These are runs of 6 systems, one row a step. Runs of the same system follow the same rule from any start.
trace 1, q757 (11 x 18):
[[  5   8 -18   5 -40  24  -6  29   0  32  27  24  43  30  25  15   4  -7]
 [ 15  16   9  16  -2  -6  41  18 -29  13  34  16  -7  31 -38  43  17  -2]
 [-14 -13 -12  64  -3   5   8  49  -5   1  -8  29  20 -23  -6  -9  32  10]
 [ 40  -1  28  27 -11  27 -17 -22  -6  53  27  26  13 -10  -1   7   7  32]
 [ 22   4  21  12   5 -44   8  15 -22 -11  23 -20 -22 -29 -39 -22  38  35]
 [-17  17   6   4 -19  31 -44  -4   1   1 -24  34  25 -45 -11 -56  21   9]
 [ 49   5   2 -30   1  17 -20 -41  -9  -2  13   7 -37 -35 -34  30 -28  25]
 [ 14   8  11  -2  14 -38 -10  50  15 -47 -25 -16 -30 -34   1 -50 -14 -23]
 [ -5  22  30 -21   0  73 -14 -44 -15   9 -45 -15  15 -16  29 -14 -19 -29]
 [ 32 -15 -36 -60  41 -26  20   8 -21 -22 -16 -36 -28   2  19  52 -16  30]
 [-23  16   9   0  14 -20 -57  47  15 -28 -14  -5  36  43  38 -28   5 -61]]
trace 2, q102:
[[-46 -17  -5   6 -39  14  -3 -36 -26  25   4  -9 -15  18  33  22 -20 -33]
 [-31 -28 -53  -2  10   3  32  41   8 -22  17 -33   7  10  13  23 -12  27]
 [  8  -2 -19  28 -30   1   3 -10  37   8  17  38  41  56   7  17  19 -26]
 [-29 -34   6  49   9 -12  42 -27 -37  25  12  -6 -36   4 -18  40   9  16]
 [ 13 -23 -25  24  17   0  11  39  44   9  25   8  37 -14 -11 -24  16  63]
 [ 43  23  30  -9 -39 -18  -5 -61   2  32  34  28   4  32 -32   8  33   0]
 [-22  -4   6   9  30 -16  46   9 -44 -14 -19   7 -53 -42 -42 -33  22  42]
 [ 55  19  -7 -12 -16  51 -49   5  44  -2   6  40  33 -38 -16 -44 -15  29]
 [ 54  37  42 -41 -34 -24  16 -31 -41  -3  10 -23 -65   1 -10  15 -16 -40]
 [-35  13   5   5  28  38  32  66 -26 -38 -58 -11  -6 -32  25 -78  -1   6]
 [ 49   9 -14 -35 -41  63 -81 -32  -5  13 -11  11  39 -14  54  41 -23 -20]]
trace 3, q535:
[[ 10 -13 -22 -12   0 -16  16  10  43   8 -20  10  24   4  21  13 -16  -9]
 [-20  -4  17  13  18   4  -3 -35  -8   5   6  10  -9  47  -5  20  -1 -19]
 [-21 -30 -29  31  11 -22  15  23   7 -30 -11 -22  -2 -21   4   8  16  13]
 [ -6 -14   0   3 -19  -9 -11 -10  25  59  25  25  20   8  10   5 -16  10]
 [  5  10   7  12  -3 -11  18 -28  -2 -32  27 -23  -9  27 -40  12  35   3]
 [ -6 -21 -33  19 -22 -15   5  15   3   1 -25  49 -14 -34   4 -27   9  14]
 [ 22   8  28  11 -11  40 -24 -31   2  29  45 -11  -6  -6 -20  20 -29   8]
 [ 40   5  -1  -5 -11 -38  41  21  -1 -38  -3 -25 -29  11  11 -37  25   5]
 [-38   1 -16  -8 -28  54 -33 -20 -20  20 -18  39   5 -10  25 -39  -9   5]
 [ 57  16   1 -15   5  19   3  13 -25 -21  23 -47   2 -15  -7  71  -5  10]
 [-12  17   3 -12 -12 -34  16  59   5   2 -15  34 -14  34  27 -58 -18 -45]]
trace 4, q102:
[[  1  -4 -36 -48   0 -38   1  14  15 -22 -16 -38  19 -13  14  48  -5  -9]
 [-41  14   8  11  23   0   2  21  16  -7  -7  38  17  62  -5  -2 -14 -51]
 [-24 -43   3  54  16   6 -21 -41   6 -13  -9 -36  -1 -30   5  42   5  -2]
 [  4 -27 -15 -20  22 -44  22  28  54  46  26  -1  16  21  19  -4 -33  28]
 [-22  18  25  15  -3   0 -19 -51  -6 -17  38 -13  14  68 -26 -25  54   0]
 [-32 -44 -34   2  -5 -36  20 -38   1  13 -47  29 -29 -66 -11  -4  14  35]
 [ 24  17 -13 -20   7  36 -28  23  35  -1  77  34 -10  27 -46 -26 -58  32]
 [ 42  12  25  19 -54 -34  31 -53  12 -51 -12 -43 -35 -16 -11 -23  44 -36]
 [-28  -9  -2 -18  24  57  57  11 -26  47 -52  45 -30 -19  32 -58 -46  30]
 [ 70  10 -36 -12 -25  46 -89   7 -29 -58  55 -35   4  10  25  19   8  26]
 [-18  16   2 -17 -83 -82  60  44 -21  26 -35   9 -22 -13  29 -10  10 -77]]
trace 5, q906:
[[ 26 -21  -8  18  16 -39  16  26  -9  12 -12  17 -13  -7  14   2  17  21]
 [  2   9  32  15 -11  12 -30 -10   0  25  36 -13  12 -10  -7 -35  10  20]
 [  0  11 -10 -23 -17 -14  35 -18 -15 -21 -23 -11 -12 -23 -19  -9  36  14]
 [ 18  10   2  -6  24  19 -10  11  -5  18 -14  65  -2  11  -4 -24  -9  15]
 [ 20  13  18  10 -25  11 -42 -15 -17 -37   9 -23 -24 -26 -13  -3   2 -24]
 [-17   9  -6 -35  -6  -6  49  32  -7  22 -23   2 -21 -19  13 -15 -38 -12]
 [ -6  19  -6 -13  25  69 -33  -6   3 -27   9  -5  29  37   7  -4 -13   1]
 [ 10  -8 -25 -11 -32 -46  -2  13 -27 -16 -18  -3 -17   6  25  49   9 -46]
 [-60  -4  15  12  31   9 -10  41  11  44  35   3  17  14 -13  -2 -45   0]
 [ 12  -1 -21  14 -14  15   6 -14  32 -49 -10 -57  49 -17   2  37  37  -3]
 [ 14 -13  18  -4  26 -56  51   7   1  60 -11  38  -1  48  14  27   1  -5]]
trace 6, q535 (11 x 18):
[[-14  17  12  -5  15  24  20   7  -2  -2 -17  13  -1  14  -9 -10 -18 -18]
 [  9  -5   6  18  27  17   3   4   2 -12 -31 -12  17 -11  15  11  12  -2]
 [-10  -9  14   1  25 -20 -11  19 -15  28   4  -2   4  14  19   1   1   6]
 [-34   6  -2 -10   1 -10 -11  -1   8 -11  17 -28  26   7 -16  -2  15   2]
 [  4  -2 -16 -17  -3 -27  10  -7  11  13 -21  30  13 -12 -14  18  16   7]
 [ -4   2  10  15  21   6 -17 -12  11  -6  15  23 -17   9 -40   4 -18  -3]
 [ 17 -18   7  21  -2 -23   5 -12  26 -15 -14 -24 -15 -31   4 -16   7   0]
 [ -6 -16   0 -13   0   7  -1 -29  -4  32  12   7 -17  11  17 -29 -13  31]
 [ 19   2 -25 -14 -12  10 -25  -6   0 -44  25 -27   5  12  -2   5  13  14]
 [  5  -1 -20 -20 -40 -24  -4  11 -16  11 -15  27 -22 -11  19   2 -10 -23]
 [-17  14   4  -4  -3  52  24  -7   0  -8  17 -15 -11   7 -17  13 -40 -14]]
trace 7, q757 (11 x 18):
[[ 12  13 -19 -34  10  37  21 -25 -19 -16 -23   8  10  22   4  18  12  19]
 [ 10 -14 -31   0   5 -32 -29  33 -17 -29   0  15 -18  17  19  25  -2 -14]
 [-27  15  25  13 -22  13  -8  22  -2  33  19 -12  18   3  10  12 -23 -44]
 [  3   5  -3  -9  26  11  64  11   8  13  -4 -10  23   2 -19  36   3  25]
 [ 17 -21 -10  37  33 -18 -15   7   8 -18 -16  37  16  32  11 -10  40  13]
 [-20 -16  22  30 -36 -12 -39 -34 -26  40  27 -10  -9 -14   7  17  13  -9]
 [-26   6  -7 -27  -2 -22  23  29  18  28  38 -18  13 -30 -34 -16  -7  44]
 [ 27  20   5   9   5  23  -5 -28  46 -34 -10  40  23  16 -36 -37  25   3]
 [ 11 -28  -4  21 -22 -11  -1 -49 -34  -4 -27  25 -68 -30   0  11  -5  -6]
 [-13 -13  -2  -9   1  10 -21  47   6   7  31 -39 -20 -28  29 -53 -53  25]
 [ 50  54  21 -48 -26  32  23 -27  21 -21  -4 -32  29  13   1 -18  15 -17]]
trace 8, q987 (11 x 18):
[[  1   2  -9  16  31  35  50  14  36 -43 -10  -8   5  40   4 -39  -3   4]
 [ 38 -13 -14  24 -21  21 -23 -33 -32 -17 -36  14   5   6  43  14  47  -1]
 [-18 -30 -30   2  -3 -11   6  27 -43  24  38  10 -51  28  18  23 -37  14]
 [-39  26 -28   4 -46  34  -5  33  20 -30  36 -24  39  -3 -22 -18   5  -7]
 [  2  18   1 -13   1 -11  42 -26 -12  16 -41  41  32  31 -14  53  40 -22]
 [ -3 -24  13  68  66   1 -21  39 -12  -7   9  33 -23  -7 -27  14 -13  15]
 [ 14  -4  19  39 -79 -32 -16   4  26  34  40 -34  24 -36  12 -13  22 -14]
 [-28  16  20 -44  32 -14  67 -12 -30  41   9 -23   5  33 -18 -13  24  54]
 [ 39  18 -14 -15  34  -1 -68  37  -4 -54 -25  29  20 -51 -28 -18  30  30]
 [ 12  10  34 -15 -60 -30 -15 -37  -5  66  -8  50 -40 -19   7 -10 -36 -52]
 [-17   2  23   5  43  42  81  18  13 -26   8 -70 -34 -24 -29 -22 -49  17]]
trace 9, q584:
[[-60 -22 -13  35  -2  12  17  23  -5  39   9  14   6 -14  -6  23 -21   2]
 [ 55  13  -1  -5  -1   6  34  29  23  16  14   6  35   6  -7  47   3   5]
 [ -2  16  51  25  25 -39  25  -1 -17   1 -22   4  -7  32  -3 -24  41 -28]
 [-25 -33  -9  50  16  12 -16 -15 -26   8  20   2   0 -25 -20   7  32  59]
 [ 56  14 -22 -39 -40 -45 -14   8  17  12  13  27  17 -25 -18   3  27  24]
 [-26  45  35 -10  -8  17  -2 -31   1 -24   1  22 -13  34 -45 -63  13 -30]
 [-18 -31 -40  24  23  46   1 -27  -8 -50 -50   6 -20 -59 -15  18  -1  27]
 [ 80   4   9 -49  -2  -8 -24  14  14  34  -7  26 -24 -32  29 -24 -54  12]
 [-11  38  37 -12 -21  35  -7 -15 -12 -46  23 -85 -11  31  18 -54   0 -37]
 [-88 -48 -61 -19  19   7  -1   1 -20   3 -58 -12  11 -31  49  20 -10  20]
 [ 55  16   2 -39   5  11 -56  36  14  50  50  27  25  27  11  68 -68 -17]]
trace 10, q987:
[[-19  -2   2  24  -7 -25  42   5  15  21  -8  39   1  -4 -31 -20  23   7]
 [ 43   4  20  28   4  17  18  -6   0   9   5  18  -1 -30 -32  -7  22  35]
 [ 51  10  22   2 -15 -35  12  25 -14  12  11   7 -26  -1   9 -33  14   7]
 [-12  18  16 -13 -10  30  14  15 -42  12 -12  -2 -20 -29   7 -56   0  21]
 [ 45  27 -10 -48 -17  25  12  19 -18  -4 -18   0  -1 -32   8  21 -19   1]
 [  2  27  21 -15  15  24  -3  34 -10  -1 -12  16 -11  35  19 -15 -41 -47]
 [-19  -1   9  25  -5  43   0   1 -21 -21 -32 -42   5 -30  27  19  -9 -40]
 [  2 -20 -18 -11  16  -2   6  21   7  32   3 -20  35  32  51  58 -20  -4]
 [-44  11  12   9  21  17 -65   5 -15 -23  37 -30  28  45  -6   9  12 -11]
 [-53 -19 -23  -1 -17 -60 -16 -17   0   5 -24  -9  22 -25  -8  48  33 -20]
 [-33 -21   3  11  45  -3  -9 -15  48  43  30  32  26   8 -44  16 -24  36]]
trace 11, q906:
[[-10  -8 -14  14 -23  17  19  36  -8 -15   3 -36 -19 -22  28   5 -34 -20]
 [-11  11 -11 -16   0  36  34  20  -2  17  18 -20  27  45  26  14 -15   4]
 [-18  -8 -23  19   5 -11 -10  13 -24 -29   9  -7  21  52  14  30  40  -8]
 [-23 -20  -1  35  -9 -34 -10  38 -12  45  14  16  22 -18   3  32  16   0]
 [  4  13  24  23  10   3  13  10  30   9  34 -36  41 -22 -42   7  22  25]
 [ 30  -1  16  13  17 -32  45 -13  15  -3 -44   4  16   3   6 -16  57  11]
 [ 18 -12  40  15  40  -9 -32 -30 -35  33  -8  26 -18  -6  -1 -19  20  40]
 [ 22   4  -5 -28 -28 -26 -40  -8  -5 -16  10 -22 -23 -64 -16 -40  14  33]
 [ -7  34   7 -55 -26  16  23 -23  15  24 -23  46  -6  -6 -22 -52 -14  -5]
 [  9  15  -9  -4  26  48 -22 -29 -21 -66 -30  30 -41   9 -29   3 -13 -19]
 [ 33  -8 -13  -9 -23  -3 -16  46 -13  -1 -16  14 -46 -26  43  11 -66 -45]]
trace 12, q584:
[[ -2  -8  11  36   6  27  39  -7 -26   5 -11  28 -43   0 -11 -14  -7   4]
 [ 51  -8 -13  13  -4  23   7  26 -16  -9  -4  -2   0 -24  23 -12  17  39]
 [  8  26  18 -36 -34  -5 -14  -7 -42  19  -6   7  -2   8  28 -36  22 -10]
 [-52  15 -15 -11   0  36 -19  14 -44 -25  10 -10  -3  -3 -19   3  -1   5]
 [  6   7 -18 -12 -12   7  -9  34  12  12 -33  24  24 -54   3  27 -18 -16]
 [ 17  37  54 -17  12  26  25  -4  -5  26   8 -17  -2   9 -12   1 -31 -28]
 [-21 -14   9  24  46  -3  15  20 -13 -30 -28 -55   9 -19  13   5  27  13]
 [  0 -22   9 -16   7 -29 -43  -7  -1  66   7  12  28 -18  25  15   4  31]
 [  1  34  13 -26 -14 -24 -13  -2   5 -17  59 -38   8  32 -46  22  11 -13]
 [-64 -16 -10  27  14 -28  18   2  41 -13 -43  21  17 -16 -25 -21  18 -14]
 [ 47 -14   4   7  27  35  -1 -47  25  29  11  38  -2   1 -25  40 -22  37]]

Name the system that made each run.
trace 13 (2 x 18):
[[  0  -2 -16 -17 -14 -32   8  -6   8 -25 -15 -18  -9 -37 -19  -2  17   8]
 [-12  10   9 -19  14  21 -20 -12  22  16   0  30  10   9 -12 -41 -19  12]]
	q584
trace 14:
[[-43  10 -10 -25 -34 -10  38   6 -19  18  24 -25  -4  16   4 -16   5   0]
 [ -6  21 -25 -21  28  33  11  15  -4 -22 -25  22  38  -7 -30  15  18  23]]
	q987
trace 15 (2 x 18):
[[  7  -1 -15 -17   0  10 -21  -5 -10 -23  -6 -26  12 -10  18  -7  16  19]
 [-20   4  -3 -30  -9 -11 -30  -3 -10  14  -5   9  -1  -3  10  -6 -15 -14]]
	q584
trace 16:
[[ 20   0  19 -10  -9  -4  -5 -30   4  11  -5 -11  -5   1  17 -31   9   8]
 [-16   4  -7 -28   0  -4  -4 -14 -25 -18   0 -18 -18  -2  -5 -15   8  14]]
	q757
trace 17, 2 rows:
[[ -3  18  -5 -19 -23  28 -20  10  18   1  -3  -1  31 -10  10  -3 -18 -22]
 [-13  12   0 -16   8   0  24 -10  -8 -14  -8  -7  -3  27 -15  38  -7 -29]]
	q906
trace 18:
[[-57  -4  -4 -23   5  10  32 -11  -8  35 -11  13  -1  14   9 -42  -4  24]
 [ 18 -13 -42  -4  -9  24 -11 -28  27 -43  37 -15   6  30  -9  15   5  28]]
	q757
trace 19 (2 x 18):
[[  3  14   9 -19 -10  41   0  -7   7  20  -2 -21  24 -31  -4  21 -23  -1]
 [ 14  15  -4 -31  23 -19  22   6  15 -32  -5 -12   1  42  -5  10   2 -13]]
	q906
trace 20 (2 x 18):
[[  3  17  -1 -34   2  27 -19 -13  -3   9 -19  21  15   2  12 -23  -8   5]
 [ 16  13   4 -16  23   9 -17  -1 -22 -31 -14 -21  -6   0  -3  27  -2 -10]]
	q535
trace 21, 2 rows:
[[ -4  -1 -37 -22 -22  36 -17 -43   8 -45  16 -16   0  -7 -19 -31  20  49]
 [  4   3 -39 -57 -12 -11 -33 -16   8 -27 -50  44 -16 -14  12 -19 -18 -16]]
	q584
trace 22:
[[-20 -22 -12  11  -5  -2 -35 -11  13   3  30 -40  20 -10   8  16   1  17]
 [-16  -3 -15 -29  -9 -40  30  -4  29  19   9   4  11  30  -6   5   4  -1]]
	q102
trace 23, 2 rows:
[[-31  11 -29 -19 -22  13   6   7  18 -38  12 -45  22  10   1  16 -10 -28]
 [-13 -18 -26   8   9   7  39 -11  20  -7 -40  23   6  35  24  35 -15 -31]]
	q102
trace 24, 2 rows:
[[ -2  19   3  -7 -29  15   5  26  -6  -1  19  -6  -2   1   3 -34  -7  -4]
 [ 17  23  -7 -14 -12  36  26  -1 -19 -12  -8   9  -1   1  -9   7   4   3]]
	q757
trace 25, 2 rows:
[[ 35   5 -20 -16 -17   2  35  19  -1  24  29   3  14   7  -6  52  -3  20]
 [  3  26  31  15  11 -29  15  33  -1  -9 -13  18  10  38  -1 -28  31 -34]]
	q584
trace 26, 2 rows:
[[  3  -6 -12  -7 -22 -13  14  34 -23  22   2  26 -31  22  40 -15 -24 -15]
 [-12  10  -5  27 -26  52   8  25 -24  -8  29 -16  15  26  15   7   1 -13]]
	q584
trace 27:
[[  8  17  26   6  11  -2 -33  10 -13  17  12  33   8   6 -23 -10   9  -1]
 [ -2  13  14   5  -9  -6  -6   4  -7 -23 -18 -24  -8 -45 -16 -10  12 -16]]
	q906
trace 28:
[[ -3   8  11  -9  18  -7  42  11 -22   4  -6 -10 -46 -40 -32  32 -35  -8]
 [ 20   7  -4 -14  28  33 -10  35  39 -25  -6 -15  25  15  30 -48 -25   6]]
	q906
trace 29, 2 rows:
[[  8 -11  10  24   7  -1 -16   7 -27  12 -21  18   1   7  32  -9  18  -5]
 [ -9  -6  -2   4 -15   9 -12   7 -28  17  29 -22 -12 -19   3  20 -12  15]]
	q987
trace 30:
[[-24 -16 -14  15 -14  21  15  13 -10  19   1  -7  16  15  43 -15   3  10]
 [ 24   9  -7 -21 -14   2  12  -2 -11  14  38  -3  15  38   1  22  14  22]]
	q757
trace 31:
[[-40 -12 -32 -13  18 -22  41  29  -2 -22 -33 -15  -5 -11   5   3   4   5]
 [ 23   0   2  10  10  40 -34  -3  18  29   7  30  47  18  17  20  -4   8]]
	q906
